(in the rows, 128 means zero)
A single turn carries every row of the set below to another of its rows. Some are shown first; where does it send the rows asked next?
q443: [113 112 154 134 129 160 103 147 115 109 127 131 162 127 135 127 157 109
 146 155 124 117 143 122]
q869: [119 122 146 161 142 137  99 117 125 132  97 139 165 134 152 160 140 136
 135 114 103 115 165 111]
q294: [153 159 136 122 109 131 154 120 100 101 116 145  87 110 121 112 105 143
  98 144 127  98  96 116]
q96: [157 152 141 114 112 117 141 138 105 115 115 145  85 106 117 132  98 153
  78 136 142 100 117 113]
q394: [160 163 140 114 112 114 147 118 107 118 107 132  76 115 128 134  90 149
 102 118 139 110 125 107]
q45: [109 117 159 136 141 146  98 139 119 123 111 143 161 129 144 144 146 123
 144 137 105 107 162 105]
q264: [172 131 118 156 122 116 137 129 107 130 159 132 120 123 125 138  87 171
  79 136 147 113  93 116]
q20: [156 141 138 133 123 115 137 120 107 145 134 129  73 159 143 124  81 155
 128 116 130 118 116  98]
q963: [149 168 143 134 111 120 134 107 104 106  96 148  93 114 107 128  93 152
  85 120 129 103 108 120]
q660: [166 162 134 130 120 116 148 113 106 132 122 112  77 132 134 127  80 150
 118 107 148 120 125 108]
q639: [139 116 123 182 118 154 110 112 122 115 114 113 171 133 142 144 158 119
 131 125 136 143 132 151]
q701: [109 110 159 133 137 138  98 130 126 125 124 128 171 128 149 163 135 130
 139 130 112 102 163 109]
q328: [164 141 135 132 119 123 135 151 104 126 141 139  97 114 112 123  97 158
  68 143 155 100 109 119]
q6: [119 115 149 155 147 137 109 109 116 139  96 134 165 131 150 165 147 138
 122 108 103 101 156 114]
q155: [128 120 136 175 116 167 111 107 115 114 110 110 157 140 141 132 163 110
 123 129 133 127 134 163]
q16: [165 146 124 141 112 126 148 126 102 106 139 142 113 103 117 125 101 158
  75 148 139 101  87 122]
q703: [168 128 125 152 127 110 131 126 110 150 156 126 100 152 139 137  77 169
 105 120 142 120 108 104]
q751: [157 149 139 136 110 121 125 115 107 130 138 112  78 157 119 117  77 141
 130 114 153 136 109 119]
q589: [137 117 131 175 134 148 111  89 114 132  98 121 161 135 152 166 153 133
 118 108 116 126 146 141]
q596: [172 150 129 148 128 121 141 127 104 144 147 107  89 140 129 117  78 153
 108 115 160 121 119 115]
q465: [107 107 160 132 145 143 108 139 120 130 117 134 164 127 143 148 145 124
 136 129 103  90 152 106]
q22: [149 154 143 137 123 117 125 130 105 114 126 151 117 106  99 132  86 164
  70 134 136  93 105 112]
q584: [129 105 135 147 120 171 111 131 121 107 140 107 153 131 139 134 156  99
 141 146 131 129 128 152]
q209: [118 106 149 145 111 165 103 132 117 112 126 115 147 145 141 129 162 101
 137 147 136 126 136 152]
q574: [130 129 134 184 131 153 113  94 119 122 100 114 175 128 147 150 149 129
 116 111 120 115 145 147]
q872: [112 103 153 128 132 160 108 152 122 114 139 120 157 126 137 133 150 105
 145 147 118 104 139 125]
q801: [152 137 142 141 129 116 116 146 107 129 161 136 122 124 102 128  75 165
  84 137 151 103 105 107]
q946: [119 124 146 163 142 139 107 104 124 128 108 123 182 122 151 166 135 139
 124 112 110 103 160 120]
q347: [142 113 124 171 120 165 111 101 116 116 120 107 155 135 146 151 157 114
 127 127 130 140 132 160]
q174: [129 112 137 158 117 163 110 134 116 105 129 116 167 129 133 127 163 106
 140 148 139 135 129 146]
q846: [153 166 141 133 103 121 133  99 105 115 101 129  73 139 117 120  89 140
 114 110 138 125 110 123]
q731: [156 135 140 140 123 118 117 139 107 138 167 116 102 150 112 121  70 153
 115 128 160 125 107 111]
q352: [150 156 144 118 114 126 149 117 101 120 114 139  66 139 135 111  95 141
 123 128 122 106 111 104]
q268: [108 101 161 123 122 152  96 145 123 118 133 125 153 139 145 145 148 112
 145 147 124 114 151 125]
q261: [135 120 128 184 131 141 105 104 126 128  98 123 171 136 151 160 146 133
 128 108 118 133 150 133]
q42: [170 140 129 149 128 125 135 146 103 141 157 119  99 131 119 116  87 158
  83 133 164 111 110 120]

q22 goes to q801
q701 goes to q268
Now these:
q42 goes to q596
q352 goes to q294
q465 goes to q872
q639 goes to q261

A single turn carries every row of the set below to another of its rows. Some are shown first; where does it send the rows asked next?
q827: [147 100 123  93 122 142 124 120 106 158 143 156 116 134 139]
q587: [103 115  90 159 147 163 155 153 118 172  97 110 153 103 115]
q41: [117 132 118 148 119 161 127 134 113  98 148 145 131 145 132]
q455: [114 137 121 125 116 179 131 136 108 103 144 129 119 147 116]
q985: [ 77 110 118 140 163 156 166 131 102 177  96 132 110 119 134]
q502: [141 106 128  84 128 143 126 118 101 153 150 145 120 128 134]
q304: [132 119 114  96 130 112 121 115 104 156 150 152 123 124 131]
q447: [114 138 107 148 114 169 127 137 112 103 142 140 134 144 138]
q152: [128 136 124 128 123 188 133 133 109 105 139 137 116 143 123]
q357: [133 118 149 125 120 136 113 129 158 127 114 121 121 109  91]
q650: [129 108 127  98 127 116 125 113 104 145 156 154 127 134 133]
q542: [ 70 111 120 138 162 151 167 130 102 180 101 139 124 126 129]
q361: [ 82  97 117 133 161 154 143 147 123 184  91 127 142  98 119]
q98: [117 144 119 131 119 185 138 128 109 105 130 138 112 147 124]
q758: [125 105 150 119 116 134 107 134 153 121 123 126 126 118  93]
q403: [130 114 117  94 130 116 116 120 103 146 150 157 118 131 121]
q277: [116 133 111 146 106 159 134 141 115 106 154 143 132 145 135]
q526: [134  98 150 136 112 146 106 138 163 136 115 123 129 113 119]
q117: [114 128  91 146 150 149 180 125 105 181 115 131 155 102 119]
q116: [ 86 117 119 161 148 147 177 126 121 161  78 130 121 131 103]
q179: [111 118 109 150 151 125 177 112 127 167  86 140 134  97 102]
q788: [ 91  94 110 139 161 157 143 146 122 182  88 125 133  93 131]
q742: [127 116 148 116 117 139 116 137 154 119 119 132 117 112  88]
q766: [130 118 126  97 131 111 126 119 108 144 157 156 124 122 126]
q409: [ 91  94 109 135 164 154 143 148 115 183  86 124 141 101 124]
q898: [ 95 121  91 154 144 172 157 153 120 170 101 116 155 101 112]
q225: [113 114 115 148 146 132 180 113 131 176  87 142 146 102 101]
q214: [118 139 124 121 115 184 140 139 109 110 141 136 107 145 121]
q938: [118 127  90 154 155 144 179 125 104 173 109 126 154 105 120]
q880: [115 114 110 149 152 127 178 113 123 171  82 139 141 108 102]
q203: [137 105 127  89 127 138 125 116 104 166 139 151 110 132 144]
q771: [144  94 147 123 106 151 113 134 156 131 121 126 132 117 110]
q695: [ 81 120 119 161 141 153 181 124 125 160  84 138 127 130 105]
q170: [142 101 135  88 127 145 129 124 108 158 147 152 114 125 144]
q713: [134 114 151 121 120 142 109 137 151 128 125 119 114 116  90]
q272: [121 128 118 144 105 169 135 132 115 104 147 138 132 152 132]
q565: [139  94 144 132 104 149 113 144 160 130 121 134 132 114 120]
q253: [100 116  84 162 142 163 154 152 121 169  99 116 147  97 123]
q260: [ 76 109 120 142 168 154 165 133  99 175  94 131 121 127 130]
q617: [114 129  86 156 151 138 176 124 106 174 113 129 146  98 123]
q433: [ 84 121 115 158 145 150 177 124 122 158  78 134 111 122 104]
q915: [141  96 149 139 108 141 110 138 158 134 127 126 127 121 115]

q915 goes to q827
q771 goes to q502
q985 goes to q433
Now these:
q277 goes to q565
q898 goes to q361
q98 goes to q357
q260 goes to q116

A single turn carries every row of the set below to another of its rows. Some are shown first; where does it send the rows asked next?
q956: [120 165 158 169 162 150  84 152 128 173 136  87 125 120]
q597: [119 143 138 138 121 168 110 123 156 111 159 103 143 151]
q848: [138 161 127  99 155 133  90 151 145 125 154  87 114 160]
q859: [121 163 156 171 166 147  84 155 131 171 142  80 118 118]
q194: [130 156 131 102 155 132  87 151 148 131 156  88 111 168]
q876: [122 138 130 149 127 164 110 110 165 119 161 117 145 155]
q984: [139 127  93 149 147 147  75  83 143 120 159  90 132 143]
q599: [114 156 161 121 162 130  63 147 131 124 149  97  84  99]
q290: [143 156 132 107 155 127  98 151 139 123 146  83 115 162]
q405: [141 121 142 149 170 132  57 110 167 177 180 121 136 105]
q243: [119 130 128 141 148  93  62  99 141 119 188 100 109 104]
q118: [118 126 141 146 115 158 106 110 160 123 163 119 142 154]
q428: [141 122  91 147 153 149  75  89 141 119 166  92 131 138]
q598: [140 126  92 145 155 144  71  87 142 117 155  87 135 138]
q105: [114 159 142 125 158 127  73 134 136 106 157  93  77 100]
q754: [120 158 158 165 166 144  85 160 124 171 137  87 124 122]
q807: [115 164 139 116 163 130  64 140 132 117 149 101  77 106]
q752: [137 120 144 151 175 124  58 106 168 174 175 120 129 104]
q568: [140 117 135 158 171 135  74 111 171 171 174 116 133  93]
q685: [146 118  92 133 151 150  72  92 135 119 163 100 127 135]
q416: [109 168 135 140 160 139  68 131 129 120 144 100  74  99]
q895: [119 147 124 158 151  90  61  95 124 125 162 104 110 105]
q485: [121 137 142 150 157  88  60 105 134 122 168 103 109  91]
q76: [115 141 140 139 131 149 111 118 174 125 163 127 138 161]
q795: [130 164 132 101 160 130  88 148 147 126 160  89 108 163]
q888: [140 116 140 154 169 125  64 111 170 178 173 116 131 101]
q819: [119 138 130 150 156  86  58 103 137 134 177 108 106  99]
q593: [148 123 182 174 132 152  88 113 144 157 150 112 138 130]
q188: [151 139 182 169 138 155  94 123 144 157 141 119 135 143]
q85: [159 140 182 156 142 152  89 116 154 154 154 135 130 144]
q668: [116 154 155 163 160 136  90 163 124 178 148  91 120 119]
q878: [147 138 184 157 127 163  93 126 140 151 151 123 135 138]

q848 goes to q754
q485 goes to q118
Now these:
q243 goes to q597
q668 goes to q568
q876 goes to q807
q405 goes to q598
q85 goes to q895
q956 goes to q752

